In the rows, 128 means zero.
Each named turn below is shown by a few rows before and after it. Which turns, in which order, take the first row of each later pair to the second? The first pair is answered.
Z:
[133 103 130 141 142 112 127 131 118 129 140 136 126 147] |-> [142 109 123 136 153 109 126 124 117 130 145 140 123 135]
[ 97 147 110  99 139 118 123 143 121 113 135 135 159 122] |-> [105 155 101  95 146 126 118 121 122 113 139 131 153 111]
[108 143 130 113 150 153 123 108 134  93 131 111 141 116] |-> [102 137 134 110 143 153 123 118 146  95 132 110 146 122]
S:
[168 117 141 181 108 138 131 107 157 135 101 119  73 122] |-> [141 156 103  95 156 138 125  83 129 104 160 114 130  77]
[111 133 106 111 132 111 145 133 102 121 150 116 160 135] |-> [130 114 136 151 107 117 150 142 129 144 114 122 125 155]
[187 110 149 181 150 104 124  89 114 152 118 128  69 115] |-> [183 140 121 128 163 134 124  58 128 113 141 114 103  85]
R:
[147 178 113 134 115 106 128 158 115 143  96 162  83 108] |-> [152 198 103 114 127 125 128 135 122 128 110 157  89  97]
[160 125 151 156 129 140 126  95 110 154 122 123  94 139] |-> [154 143 137 133 129 155 126  71 122 129 131 114 108 123]
[152 150 111 138 133 134 142 105 109 129 110 132  70 114] |-> [142 160 111 110 132 162 146  97 132 100 121 125 103 109]
[128 123 137 128  82 164 134 139 179 119 100 105 140 152] |-> [137 102 147 160  92 127 135 152 152 153  95 117 102 162]
M:
[111 123 156 118 100 157 161 102 152  92 100 137 141 115] |-> [124 139 145 103 124 150 157  69 129  97 121 130 132  88]
[120 116  93 137 129 123 148 132 110  94 111 133 207 172] |-> [128 130  78 126 145 119 149 108  97  87 128 124 197 147]
[145 133 116 122 153 111 120 119 107 136 145 129  99 114] |-> [140 110 131 146 137 110 123 141 109 151 123 134  98 145]
[ 95 105 149 146 101 106 117 184 112 138 115 149 137 168] |-> [ 77 126 136 106 100 142 117 160 142  99 131 141 172 150]
Now pairs of rows:
Each pair is 2 to 3 turns apart.
[113 103 145 169 131  83 128 176 100 179 127 151  95 150] |-> [ 98 136 130 105  93 175 135 154 185 100 130 124 172 143] | M S
[121 106 125  99 119 182 139 143 166  97 120 103 153 149] |-> [165 100 127 142 157 131 129 114 100 153 122 106  73 116] | M M S
[122 113 124 162 132  52 120 183 106 123 137 139 156 139] |-> [183 150 111 154 133 114 118  93 156  81 143 111 117  75] | S M M
[113 101 134 154 139  55 111 191  70 182 114 152 128 156] |-> [105  93 147 166 111  73 115 208 106 171 100 152 140 179] | Z M
[200 180 114 139 122 159 101  49 132 127 122 112  62  75] |-> [149 124 137 180 125  62  99 158  60 194 110 145  66 145] | S M
